Each path is a new rotation, seen through one point. The rows after it are directions, each followed by how far the rotation turns it, in deg/step (0 if it stays put).
Each turn is a multiple of 5 degrees from 10 to 175, or 0.
Each row of a path follows its step; steps can be skipped.
Path 1:
step 0: [ 16 -23  -4 -21  19  11  -9  51  -8  24   0  -2  18 -47 -21  39  -9  -8
 -20 -29 -29 -29 -24  17   5   8   5 -26 -40 -10]
step 1: [-27   0   9 -32  39  14 -46   6 -10 -20 -22  17   7   8 -22   7 -20 -26
 -27  -3  35   7  17  22  25 -32 -29 -28  14  30]
step 2: [-10  19 -10 -26 -12 -22  29  -9   0  -2   5 -37 -20   5  -9  32  -7 -46
  -3 -34  10  46 -21 -45 -21 -12 -19 -29   2  24]
step 3: [  7  21  12  -8 -33 -48   3 -22  52  62   5   3  23  -6  13   8  -3  10
  17  17  35 -13 -12  15  18  -9 -24 -25   2  17]
step 4: [-33  12  26  41 -13  34   5  12  31  42  -9 -28 -16  -8  10   6 -19 -38
 -34  -5 -14 -50  16  -3   1  33  -8  -2  -3  -5]
step 5: [  1 -15  23   3   0   0  -9 -25  15 -25 -23 -19 -28  25   9  25  49  -9
  -3   5  -9 -39  50  20 -13 -58 -12  10   6  14]
step 6: [  2 -57 -36 -15  -2 -22  39 -25 -38  24   6  -8  10 -36 -12  33  15  -1
 -17 -23 -37 -21   2  -8 -15 -10 -18   2 -17  -2]
step 7: [-25 -15 -18 -30  35  -1 -27  19  -8  31   9  -7  34 -32   3  -3 -40  18
  14   5   0 -29   6  28  15 -42  -6   2  42  24]
step 8: [-17  17  33 -26   0  -1 -23  42 -24  -3   3   5 -17 -11  -1  21 -39 -46
  -5   0 -20   2   7 -41 -54  -3  -3 -26  15  -1]
step 9: [ 36  45  38 -35 -10 -43  13   6   9 -32  -1   2  32  -5 -12  34  25 -11
   4   2  15 -16  -4  15  14  -9 -31 -33  -2  17]
step 10: [-21  29 -12 -12 -13  18  27 -37 -18  46 -31  10   7  -8  -8   5  -3 -32
 -21 -38  19 -27  -8  -8  33  47 -27 -20  -1   6]
Speeds:
[ -6   9   0  -3   8  17  -2 -16   2   1  19  -1  14 -16   1 -10 -16  -4
 -13  -3  11  -7   7  15   5   6   0   9  -9  -2]  115
[-11   2  14 -17   2  -5  11   0   0  12  -9  -3 -12 -13   6  27  -8  -8
   0   2  -2   1  10   7  15  -9  -3   2  -1  -5]  0
[ -6   0   1  -4   4  26   3  16 -11   8   0  -9  -9  22  -1  -4  -3  -4
  -8  21   8   2   3   7  -7  -2  -6  -1   7   4]  110
[ 16  10  -3 -24  11  -2  -2  13  -2  -2   2  16  -1   3 -22  -4  -6 -18
   9 -10   3   3  -2   4   3   9   3  -3   3   0]  45
[  1   6   4   4  -4   2 -17  15  16  24   6   4  -3 -10   9  -5 -13   1
  12   8 -12  -3  -9   5 -12  -3  13  -1  -2  -8]  90
Path 2:
step 0: [ -5  13  45  23 -13  10  -2  23 -24  13  18  35   7  41  36  -8 -21 -25
  46  40 -16   1  -6  32 -24 -20  13  -2  28  26]
step 1: [-13 -13 -14  32 -49  10  32 -21  21   6   0  45 -43   0 -31  38   7  16
 -22 -23   6   4  21  13  16  20 -11  42 -31  22]
step 2: [ 68 -30 -11 -23 -26 -13   1  15   3  18 -14 -23  50  13 -36 -35   3  44
  19 -12 -25 -12  -1  20  -6 -17  -8  -9  20   2]
step 3: [-30  43  14  15 -54  22 -33  -4  13  18 -16  -1 -35 -33  -4   4 -31 -30
  43  23   3  -3  10 -10  13 -30   7 -34  31 -10]
step 4: [ 14 -39  22 -15  -7  34 -19  26  10 -16  -3  26 -22 -13  21  28  42  37
 -40  14  27 -19  17 -18 -23   2 -36  15  -8  42]
step 5: [ 31  19  45  -9   3   0  51   0 -24  16  22  -2  15  18 -48  10 -20  28
  53  15  -8 -24  -5 -15  -1  39   9 -19 -11 -14]
step 6: [ 17  32  19   2 -24 -14  -9 -20  37 -22  -1   8 -38 -43  -3  -2  22 -15
   6  -5 -28  54 -40  30  31 -15 -39  -8   1  15]
step 7: [ -6 -42  19   7 -15  30 -17  22 -20 -15  27 -32  -3 -15  24  -8  24  17
   3 -22 -64 -46  44   7 -12  -9  14   7  -8  15]
step 8: [ 12  26   9  -6  -8  11   7 -33  52  32   9 -25 -11  -1 -14   0  -2  21
 -12  49  32 -36   9   2  31  25   7  -7 -25 -62]
step 9: [  8  15  28 -51  28 -26 -50  49 -14 -31  16  20   0 -14 -23   7  18  19
 -13  -1  -5  28 -12  -9  45 -18 -17   3  30  -1]
step 10: [ -3 -34  30  58  18 -13   0  -1 -14   7  28 -30 -15 -38   8   5  -3 -30
  11 -16  -7   2  21 -38  -7  45  14 -52 -10   3]
Speeds:
[  3  -8 -10   3  -3   9   9   5  -1   0  -4   9  -1  -3  11   2  -5  -1
 -12 -12   1 -28   4   4   3  29 -11  -2  -2  -3]  115
[ 17   5   0  12   1 -18  -4  -2  -6 -10  -8 -19   0   6  -9  13   8  -5
  -9   7  -7 -14  10  -2 -17   4   4   3  10   6]  135
[  4   7  14   9   7   5  18   9  11  10   7  -9   8  -2   7  -6 -20  -4
   9   0   1   7  21   4  -8   7  10  -4  13  -5]  145
[  2   0  15   1  19 -16  -4  -8  12   1   5  25   6  -8 -11   4 -14   3
   0  -4   4 -17  -1   1  -2  -5   5  12  -5   7]  90
[-11 -11   2  -6   3  -5   2  -9  10   3 -16 -15  -4 -12   3 -16   3 -15
  15 -13  -6 -14  -1  -4  -8 -11 -14   2   5   1]  90
